[144 146 198 122] -> rebo
[112 148 161 138] -> mego
[150 119 180 115] -> kef
len: [150 119]
2
len: [144 146 198]
3
len: [144 146 198 122]
4

[166 122 163 163 120  80 161 163 160  77 169  80 163 164 169 163 128  60] = Dori
[166 122 163 163 120  80 161 163 160  77 169  80 163 164 116 163 128  60] = fir
[166 122 163 163 120  80 161 163  91  77 169  80 163 164 116 163 128  60] = kago
len: [166 122 163 163 120  80 161]
7
len: [166 122 163 163 120  80]
6
len: [166 122 163 163 120  80 161 163 160  77 169  80 163 164 116 163 128  60]
18
len: [166 122]
2

[129 195 110 109  83 159 159 109 108 151  79 108 109  83 160 109 110 109
 160 152 159 109 150 189 109] : bel
[129 195 110 109 172 159 183 109 108 151  79 108 109  83 160 109 110 109
 160 152 159 124 150 189 109] : Nime
[129 195 110 109  83 159 159 109 108 151  79 108 163  83 160 109 110 109
 160 152 159 109 150 189 109] : zagop
[129  74  85  84 162 106 106  84  82 182 168  85  86 164 106  84  85  83
 108 179 107  85 181  85  85] : foluv
len: [129 195 110 109  83 159 159 109 108 151  79 108 109  83 160 109 110 109
 160 152 159 109]
22
len: [129 195 110 109  83 159 159 109 108 151  79]
11
len: [129  74  85  84 162 106 106  84  82]
9
len: [129 195 110 109  83 159 159 109 108 151  79 108 109  83 160 109 110 109
 160 152 159 109 150 189 109]
25
len: [129 195 110 109  83 159 159 109 108 151  79 108 109  83 160 109 110 109]
18

[ 58  92 185 154 148 171]  nez
[164  90 117 158 143 113]  zom
[172 159  66  85  93  77]  vazuz
[193 161 140 184 131  47]  fepo
len: [172 159  66  85]
4
len: [164  90 117 158 143 113]
6
len: [164  90 117]
3

[127  94 127 122 181  74 120 133 149 134 119 103  96 148 150  80  92 132
 146 141  80 100 159 137 152 138 119 126 118 128 126 132 109 142 142 120
  87  95 121 114 143 140 103 149  75 103 116  76] = vuvar
[127 142 145 151 144 118 115 133 149  99 127 153 136 121 174 161  82 107
 106 135 136 108 146 108 172 148 156 137 118 184  94 132 102 110 142 120
 152 159 162 104 135 131 163 108 149 103 147 135] = tepe
[133  82 157 130 169  96 104 133 140 129 127 103  80 143 126 107 113 119
 146 153  94 150 128 122 172 100 128  84 178 100 151 150 116 123 142 129
 139 137  94  95 160 126 133 108  75 103 108 111] = Kupa
[127 142 145 151 144 118 115 133 149  99 127 153 136 121 174 161  82 107
 106 135 136 108 146 108 172 148 156 137 118 184  94 132 102 110 142  93
 152 159 162 104 135 131 163 108 149 103 147 135] = bibiv
len: [127 142 145 151 144 118 115 133 149  99 127 153 136 121 174 161  82 107
 106 135 136 108 146 108 172 148 156 137 118 184  94 132 102 110 142  93
 152 159]
38
len: [133  82 157 130 169]
5
len: [133  82 157 130 169  96 104 133 140 129 127 103  80 143 126 107 113 119
 146 153  94]
21
len: [127 142 145 151 144 118 115 133 149  99 127 153 136 121 174 161  82 107
 106 135 136 108]
22
len: [127 142 145 151 144 118 115 133 149]
9
len: [133  82 157 130 169  96 104 133 140 129 127 103  80 143 126 107 113 119
 146 153  94 150 128 122 172 100 128  84 178 100 151 150 116 123 142 129
 139]
37
len: [127  94 127 122 181  74 120 133 149 134 119 103  96 148 150  80  92 132
 146 141  80 100 159 137 152 138 119 126 118 128 126 132 109 142 142 120
  87  95 121 114 143 140 103 149  75]
45

